Z: 4 groups of rows, each row roughly a mix of its group's hidden directions:
Z (136 x 10):
[[-21  49  -9  16  50  21  -9  52 -19  31]
 [ 42   0  38  -1  -7   3  78  23   0  20]
 [ 13  15  20 -42 -36  29  40  53  30  17]
 [ 41 -36   9 -11 -24  -6  -8 -51  37 -50]
 [-37  -6   1  64 -25  28 -27 -17 -37  31]
 [ 27 -20  11 -52 -27 -68   6  21  18 -11]
 [-28  65 -18  -7  50  11  11  38 -11  22]
 [  8  21 -35  19  21   8   0  52  -8  70]
 [  4 -18  18  32   3  46   4 -67   1 -44]
 [-34  50 -38  22  44  23 -22  13 -38   7]
 [ 23  18   2 -18 -26  36  17  76  29  10]
 [-37 -32   8  -6  29   9  -8 -81 -15 -10]
 [-16  49 -53 -16  51  34 -17 -16 -14   4]
 [ -9 -28  49 -18  17 -44  27  14   6  59]
 [  8  40  -4 -36  53  25 -22  58   1  -1]
 [-15 -39  76 -19   7 -26  -3 -38  -9 -12]
 [-57 -23   2  23 -40 -33 -30   4 -19  45]
 [-48 -30  46 -30  31 -39   5  -9 -39   2]
 [ 19  11  -2  13 -10  41 -33 -19  12 -79]
 [ 50 -37  56 -28   1 -31   3 -10  19 -32]
 [ 12 -68  36  -8 -37 -17   3 -37  18  30]
 [ 27 -12 -31  47   6  57 -36  26  16 -26]
 [-50 -30 -16 -16  10 -46 -20  59  -5 -13]
 [ 67 -31  36  20  -9 -16  -1 -26  28 -37]
 [ -9 -52  75   6   8  -9 -11 -36 -11 -12]
 [ 15  55   4 -33 -12 -40  12  43  20  43]
 [  7  62 -41   2  31  11   5  45 -19 -36]
 [-47  28  21  16  37  66   2 -14 -25   1]
 [-41  25 -26   5  47  34 -19 -12 -25  53]
 [-69  48  -6  24  35  10  -5  13 -24  23]
 [ 37  44 -66  13 -20  17  -4  22  35  -8]
 [ 42 -27  61  -5 -12 -25  12 -48  18 -24]
 [ 32 -45  23 -21 -50 -30   7 -37  27 -27]
 [ 38 -49 -20  19 -13  -2  17 -65   7 -31]
 [-53 -10   9 -48  47 -41  13  24  -1  15]
 [ 16  59 -50  -7  26  20  11  43 -19 -24]
 [ -2  39 -15  16 -11  58 -23  -4  18 -63]
 [-26 -39  63  20  -8 -38  -3 -42 -15  11]
 [-17 -44  53  46 -19 -30  -5 -33 -13  24]
 [-15 -41  51  29  -3 -60  -4 -32 -16   6]
 [-22  43 -23  23  47  32  -8  43 -24  34]
 [-23  -2  14 -55  27  18  36  62  18   4]
 [ 26 -41  13 -28 -44 -10  -6 -40  23 -52]
 [-24  38 -15  56  22   4   2  44 -31  39]
 [  0 -72  37  -8 -23 -16   2 -44  24  20]
 [-28  30 -17 -62  35  50   3  13 -11 -18]
 [ 29 -31  47  -7 -22 -71  15 -11  10  11]
 [-21  37 -29 -47  49  36  13  -2 -21 -33]
 [-62  38 -20 -19  34  37   1 -28 -26 -15]
 [-44   6 -56 -63   6  -9 -14  24 -15  13]
 [-17  47 -68 -14   8  38  -1  38  -2   9]
 [-31  18 -37  -1  64  50 -19 -20  -4 -16]
 [ 14 -32  52  17 -28  35  17 -57   9 -19]
 [-29  41 -23  22  24   4  -7  60 -28  41]
 [ -8  43 -13 -26  48  33 -26  58 -10   0]
 [  8 -35  30  25 -39 -15  17 -69  25  -8]
 [ 21 -16  11 -61 -10  30  31  35  50  -2]
 [-10   9  -3 -17  62 -16   5 -62 -19 -39]
 [ 31 -60  32   1 -40 -53  12  -3   4 -13]
 [ -6   6  43   3 -15 -86  11  22   6 -10]
 [ -9  38  38 -36  45  35  -4  50 -15   0]
 [-20 -30   2  71  12   9   6  35 -49  -9]
 [ 43 -44   6  -7 -39   5  -7 -44  27 -46]
 [  9   4  32 -30  38 -50  26  32  -8  51]
 [ 19 -55  36  12 -55 -33  21   9  20 -21]
 [-24  57 -27  20  45  38 -14  30 -23 -15]
 [-30  42  -6   3  42 -25  19  48 -24  43]
 [-25 -23  -3  -7  -3 -17   3  93   6   9]
 [ 42 -52  27  -1 -66   3  11 -11  22  -9]
 [-19  65 -41  18  29  23  -6  38 -27 -13]
 [-19  20   6  56  -9  69   0   6 -35  14]
 [  9 -44 -20  19 -30  10 -52 -56  15 -22]
 [ 57 -44  -6 -26 -44 -30  -4 -10  29 -24]
 [ 19  16 -34  19 -26  33 -20  -5   0 -77]
 [  8 -37 -11  15 -42  52 -33 -46  16 -25]
 [-54 -24  44 -23  37 -32  -2 -20 -39  -8]
 [  5  28 -74  33 -11  18  -5  45   4  22]
 [-60 -30  55  -1  16  19 -14 -31 -31   7]
 [ -2 -57  47 -12 -32 -20   4 -40  33  24]
 [ 32 -37  33 -20 -32 -29   9 -44  30 -41]
 [  5  30 -72  10  -9 -17  -6  57   9  17]
 [-27  31 -27 -43  31  66  13  13 -19  -4]
 [ 16 -56  25 -12 -56 -16  23 -18  24  36]
 [-47  44 -24   6  37  -5  -2  45 -27  37]
 [-24 -13  37 -10 -35 -28  37  11  -4  68]
 [-19  83  -9 -27  32 -12  -5  20  -6  22]
 [ 42  -9   5 -49 -22  32  26  31  49 -23]
 [-70  41  13  -7  -6 -28   7   1 -39  33]
 [-36  32  30 -37   5   8  52  42  -9  33]
 [ 73 -45  36   7   1  -3  -4   2  22 -34]
 [-67   9  23  -1  29 -16  17   5 -32  52]
 [-54  40  29   9  43  43   3   2 -31  -8]
 [ 39 -33   8 -46 -10 -54  21 -27  35 -13]
 [ 35 -29  41  -2 -48 -55  18  18  13 -19]
 [  2  31  19 -15   6 -63  -3  65   8  22]
 [ -7  59 -46  12  34  13  -2  41 -32 -21]
 [ 27 -17  35 -12 -11 -30  17  25 -22  74]
 [-18 -59   4  19  60  17  16   3 -23 -37]
 [ -5 -59  31 -14 -27  -7   3 -48  27  42]
 [ 17  40 -66  -6  -5  44   2  42  14   8]
 [ 38 -44  59   0  -3 -43  -2 -24  13 -27]
 [  1   7  23 -26  24 -30  29  31  -8  75]
 [ 46 -33 -22   5 -50  15 -41  -5  44 -13]
 [-57 -35  51 -14  30  -6  -3 -14 -43   7]
 [  5  32  18 -51  49  36 -14  48  -2 -10]
 [ 12 -38  73 -23  13 -12  10 -42  -5 -24]
 [-18  67 -21  12  38  46 -20  22 -18  -6]
 [-39  -6  23  13  12 -63  22  -2 -37  45]
 [-23  30 -31  20  30 -22  13  48 -30  52]
 [ 17 -31  -3  47 -34  -1  -3 -67  25 -24]
 [ 22 -47  55  14 -59 -24   1  -1   6  18]
 [-36   3  -5  31  33  56   5   9 -43 -43]
 [  6 -32  54  32 -26 -49   4 -44   2  13]
 [ 28 -24 -31  25  -7  18 -48 -43   8 -54]
 [ 38 -51  -2 -38 -11 -10   4 -35  39 -42]
 [-36  42 -21 -20  47   6  -8  53 -35  -1]
 [-29  23  -3  43  28 -21 -22 -56 -46  12]
 [-35  45 -68 -16  11  10  -6  42  -8  12]
 [-62 -16  26 -16  45 -30  -8 -17 -41 -17]
 [ 55 -17 -17  19 -39  13 -30 -49  24 -27]
 [ -5  48 -67   7 -10  47   2  26   7  19]
 [-24  -3 -56  20  29  41  -4 -35 -35 -35]
 [  4 -12 -59 -13  36  31 -28 -53 -17 -18]
 [  3 -52  53 -17 -28 -12   2 -40  38  21]
 [ 37 -34   7  18 -27 -31   2 -58  38 -32]
 [ 41 -33   2 -11 -30  39   1 -56  29 -31]
 [ 49  -3   7 -12 -63  24  14  32  41  14]
 [-57 -29  63  -1  -2   1 -12 -35 -21  20]
 [-53  39   5  33  34  51 -15  -8 -23 -14]
 [ 17 -40  29  10 -54 -27  14 -52  29  -2]
 [-14  41 -12 -34  45  20 -19  63 -17   5]
 [-10 -57  39   0 -36 -10  -7 -46  19  39]
 [  3 -22  10 -34  11 -47  40  11   2  67]
 [-26  27  24  14  49  49 -11 -38   3 -41]
 [-35  23   9  50  12  49   7  31 -41  25]
 [-21  17 -23 -20  27   0  26  15 -15  83]]

which group is each row in? (one row of each group first):
[-26  40 -17  12  33   6  -1  54 -19  56] : N
[-33  41 -51  -7  14  63   1  16 -13  12] : M
[ -3  20 -13  49 -13   0 -39 -69 -29   1] : W
[-19  68 -33  11  26  36 -11  28 -29  18] : K

[  6  28  13  27 -32  41 -46 -20   9 -57] : K
[ 29 -20 -48   1 -47 -46 -14  31  18  32] : N
[ 64 -29 -11  38 -31  12 -11 -33   9 -37] : W
[ 28 -31  41 -18 -59  -2  30   2  47  -1] : K
[ 82  10 -11   4 -28  14  14  -2  43 -16] : M
[ 31  41 -59 -21   6  43   4  33  20 -17] : M
[ 12   0  55 -28  19 -34  25  31   5  57] : K
[-54 -13 -28   4  43  24 -23 -52  -4  28] : K
[ 34  26 -45  41 -49 -18   0  16  34  26] : M
